(in the rows, 128 means zero)
Named moves, each a turn or a mirror, and the order they were made in; the first pair answered
Q637:
[136 148 147 134 117 107 150  88] => [106 121 118 102 139 154 142  92]
[131 105  83 130 139 180 119 122] => [174 146 126 178 109 110 133 121]
[116 101 112  83 145  97 108 148] => [134 119 131 103 133  65 114 147]
[102 115 125 109 130 154 124 106] => [130 145 150 141 112 107 134 107]
Q877:
[119 107 113  96 136 140 123 110] => [133 125 128 109 121  85 116 127]
[131 137 129 191  93 147 147 146] => [127 133 125 187 100 163 148 138]
[130 129 128 123 124 123 125 157] => [124 124 123 118 131 144 126 149]
Q348:
[109 107 113 125 120 178 117 111] => [125 129 132 160  97 167 125 107]
[133 149 156 129 136 139 150  91] => [122 144 151 108 147 135 144  89]
[159 116  92 157 104 181 121 161] => [153 156 144 185  80 117 112 140]
Pairs:
(two moves a pair)
[133 135 136 132 116  84 103 128] => [114 117 119 110 126 103  89 139] => Q637 Q877
[160 110 105  99 150 111 140 151] => [158 106 103  98 156 135 147 141] => Q637 Q877
[149 127 122  99 163  87 133 149] => [170 127 108 114 157 104 145 156] => Q348 Q637
[141 127 142 152 110 159 154 150] => [130 116 132 138 116 170 147 156] => Q877 Q637
[144 117 122 126 144 147 155 109] => [136 115 122 131 138 154 151 107] => Q348 Q637
[127 125 123 179  96 149 136 145] => [109 139 148 173  95 115 122 133] => Q637 Q348
[137 137 139 150 127 128 143  94] => [111 125 135 117 145 126 128  88] => Q348 Q637
[115 133 118 168 109 130 110 156] => [118 134 122 176 107 135 116 146] => Q877 Q637
[ 94 138 151 153 114 137 106 114] => [ 88 117 125 134 131 161 107 121] => Q348 Q348
[ 55  86 108 102 141 187  75 118] => [ 83  89  98  83 138 103  62 183] => Q877 Q348
[144 127  99 148 110 181 152 166] => [120 142 126 161 107 193 151 124] => Q348 Q877
[ 86 103 107 106 111 130 104 141] => [107  98  94 117 105 133 110 159] => Q877 Q348
[121 128  96  85 180  91 135 150] => [173 152 101 173 133 122 166 155] => Q348 Q348
[195 119 118 144 112 132 138 171] => [194 119 116 147 115 150 145 158] => Q877 Q637
[132 130 126 123 142 160 129  98] => [118 118 113 102 148 150 110 123] => Q877 Q637
[130 146 143 156  98 108 100 133] => [136 144 143 167 103 136 114 112] => Q877 Q637
[145 126 147 149 128 100 148 121] => [139 119 140 147 136 134 157 106] => Q877 Q637
[ 74 110 119  85 151 141 115 115] => [132 139 132 187  98 167 149 120] => Q348 Q348
[110 132 123 130 122 158 118 115] => [108 143 142 118 124 114 112 113] => Q637 Q348
[ 98 117 138 115 144 147 115 111] => [ 95 121 137 108 138 121 104 130] => Q877 Q637
[129 112 118 111 122  99 108 157] => [136 103  98 114 126 134 115 159] => Q348 Q877
[ 90 105 128  95 161 180 135  89] => [124 133 159 133 145 165 160  63] => Q637 Q877
[119 135 139  95 135  63 106 145] => [160 135 127 115 129  66 126 160] => Q348 Q637
[102 126 160  90 134 123 132  83] => [ 97 121 155  84 135 118 122  91] => Q877 Q637
[ 84 128 159  75 160 106 105 101] => [ 95 140 171  85 151  83 107 104] => Q877 Q637
[ 94 145 145 124  89  57  86 169] => [116 140 133 110 101  46  94 182] => Q348 Q637
[ 77 136 152 149 107 138  94 117] => [ 81 137 150 137 107 107  86 137] => Q348 Q877
[124 139 118  81 127  98 120 138] => [162 140 102 130 106 142 145 148] => Q348 Q348
[166 143 146 125 127  65 143 126] => [137 122 122  91 138  70 117 153] => Q637 Q877
[105 117 109 165 101 162 109 170] => [ 99 136 137 161  94 107  97 168] => Q877 Q348
[149 137 138 152 126 158 145 114] => [139 147 158 155 123 131 138 104] => Q637 Q348
[ 90 141 143 113 107 131 111 120] => [108 144 139 114 100 104 109 145] => Q348 Q877
[121 131 129 159 110 147 128 108] => [ 94 123 130 117 128 123 113 105] => Q348 Q348
[142 104  78 118 158 193 147 165] => [131 177 177 167 114  68 133 127] => Q348 Q348
[ 89 126 133 128 121 104 105 139] => [106 137 149 146 114  96 116 129] => Q877 Q637
[119 103  88 105 131 163 143 130] => [137 120 104 105 117  85 128 158] => Q877 Q348
[120 172 172 158 117  70 149  86] => [111 160 161 157 133 140 170  52] => Q877 Q637
[196 154 128 193 112 131 145 139] => [ 83 105 103  78 170 162  92 121] => Q348 Q637
[167 127 117 141 123 128 137 148] => [138 117 117 121 141 168 138 116] => Q348 Q877
[ 76 131 140 103 159 134 108  90] => [149 165 158 173 123 102 143 103] => Q348 Q637
[111 138 140  94 174 132 152  85] => [148 146 135 150 148 165 174  94] => Q348 Q348
[166 117 100 166 107 147 143 176] => [111 134 148 108 125  56 107 151] => Q348 Q348
[132 134 113  82 151  98 155 140] => [166 145 111 136 126 123 175 147] => Q348 Q348
[179 139 129 142 129 135 161 132] => [165 155 155 142 125 106 154 112] => Q877 Q348
[188 165 151 170 130 102 157 105] => [104 118 123  66 185 127 116  95] => Q348 Q637
[163 130 128 129 140  92 138 145] => [164 129 129 155 135 146 154 119] => Q877 Q348
[156 150 157 101 153 106 160  80] => [156 127 121 108 154 173 166  91] => Q637 Q348
[108 109  92 151 109 149 106 194] => [ 92 140 136 156  96  87  92 177] => Q348 Q348
[ 81 111 108  66 178 134 140 130] => [163 148 119 155 116  78 161 185] => Q348 Q877
[ 94 106 156 111 126 118 131 159] => [108  98 139 123 125 155 144 162] => Q877 Q348
[168 131 122 163 115 114 144 154] => [125 117 121  96 149  81 118 149] => Q348 Q348
[126 109  76 117 124 145 121 180] => [137 122  90 159 105 167 136 163] => Q348 Q877
[112 133 121 129 116 135 123 136] => [115 133 121 133 117 140 128 129] => Q637 Q877
[118 137 161 122 113  91 129 116] => [113 102 116 119 121 172 136 129] => Q637 Q348
[146 108 120  97 156 142 143  91] => [166 136 143 143 128 127 151  83] => Q348 Q348
[ 99 130 117 141 138 168 127 101] => [ 85 119 105 119 140 147 105 131] => Q877 Q637
[108 147 161 117 131 109 120 106] => [101 142 155 107 133 108 111 113] => Q637 Q877
[120 158 169 131 121 106 122 118] => [103 136 149  93 145 111 111 128] => Q348 Q877
[ 87 142 132 131 130 114 107 131] => [108 129 106 148 127 162 121 144] => Q348 Q348
[ 87 153 129 143 101 123 109 144] => [ 86 136 103 126 115 150 109 151] => Q348 Q348
[111 116 106  78 162 120 122 123] => [139 122 106  81 162 102 132 133] => Q637 Q348
[137 117  97 144 128 165 125 152] => [137 140 129 146 117  91 110 159] => Q877 Q348
[135 129 118 146 123 146 139 123] => [112 137 136 120 131 113 124 113] => Q348 Q348
[155 140 114 127 156 153 162  79] => [174 158 131 142 142 104 159  91] => Q637 Q877
[132 116 128 162  95 138 114 174] => [139 122 135 171  91 141 122 163] => Q877 Q637
[132 140 153 126 133 133 152  88] => [128 125 137 109 144 151 150  94] => Q348 Q348
[ 78 114 140  92 161 117  95 103] => [170 151 156 177 121  91 138 119] => Q348 Q637
[167 138 120 123 140  86 137 122] => [147 115 102  93 160 110 127 126] => Q348 Q637
[154 120 114  97 121 110 137 140] => [155 115 106 102 119 129 141 142] => Q348 Q637
[167 113  98  83 165  86 141 148] => [198 132 109 145 132  95 159 149] => Q348 Q348
[123 133 135 121 120 120 111 148] => [133 134 134 126 120 115 114 152] => Q348 Q637
[128 129 138 139 126 152 147  97] => [127 141 152 139 122 117 142  96] => Q348 Q877
[155 128 119 117 139 128 127 138] => [154 140 131 124 131 112 125 132] => Q348 Q348
[ 99 116  81 116 145 204 115 125] => [136 148 114 161 132 202 152  86] => Q637 Q877
[146 127 121 160 111 171 140 124] => [120 133 145 151 114 164 132  94] => Q348 Q877
[138 149 116 160 112 120 110 123] => [107 134 110 126 135 140 101 103] => Q348 Q877
[155 119 140  96 157  96 142 107] => [151 115 134  89 160  96 137 112] => Q637 Q877
[144 146 156 115 144 107 148  88] => [143 124 122 118 149 170 153  98] => Q637 Q348
[144 140 119 132 129 130 149 134] => [141 144 126 140 123 126 144 131] => Q637 Q348
[113 116 102 158 106 193 119 146] => [109 144 136 182  89 173 119 123] => Q348 Q877
[192 138 136 147 134 128 167 101] => [146 126 139  80 167  95 140  93] => Q348 Q348
[ 97 139 180 143 123 112 113  96] => [ 89 134 176 132 123  98 101 115] => Q637 Q877
[178  95 112 114 136 107 140 154] => [187 105 121 125 132 107 151 145] => Q877 Q637
[ 89 113 116  90 138 124 125 110] => [140 135 119 136 104  81 134 152] => Q348 Q877
[104 112 123 109 149 120 130 100] => [104 114 124 109 145 102 124 112] => Q877 Q637
[166 113 110 137 147 151 165 131] => [139 141 155 123 144  78 145 110] => Q348 Q348
[103 141 141 117 115 110  89 137] => [ 93 132 131 108 124 138  89 129] => Q637 Q877
[121 105  82 121 138 128 130 175] => [134 129 112 131 128  76 131 170] => Q637 Q348
[146 142 135  84 136  88 147 129] => [156 123  98  98 133 153 158 141] => Q637 Q348
[ 97 123 126 133 117 156 113 124] => [ 98 135 139 146 108 142 112 120] => Q348 Q348
[160 103 110  92 140 106 105 159] => [177 108 110 108 130 110 114 163] => Q637 Q348
[144 138 130 159 121 151 148 118] => [ 98 126 126 118 142 159 126 109] => Q348 Q637
[132 131 122 124 133  96 106 126] => [146 130 113 126 134  99 113 131] => Q348 Q637
[121 125 140 117 129 102 116 137] => [139 111 116 134 125 143 131 149] => Q348 Q348
[110 135 135 107 116 139 129 111] => [107 132 133 104 116 129 122 121] => Q877 Q637
[ 66 126 122 114 127 138 102 125] => [ 74 131 131 129 127 162 121  97] => Q637 Q877
[166 125 123 131 129 101 131 155] => [148 110 109 113 136 113 122 164] => Q637 Q877
[120 139 103 171 117 174 138 148] => [ 77 157 145 128 131  94 109 125] => Q348 Q348
[118 128 162 112 136 144 131  70] => [101 114 143  88 143 147 117  87] => Q877 Q637
[144  99 119 108 158 120 140 102] => [166 117 130 148 136 119 151 102] => Q348 Q348
[112 138 142 170 111 115  82 162] => [ 99 109 114 129 138 138  78 173] => Q348 Q348
[ 98 138 135 116 130 108 117 116] => [133 148 138 139 120  94 132 127] => Q348 Q637
[152 134 150 137 141 131 162  68] => [129 123 143 107 157 132 150  66] => Q348 Q637
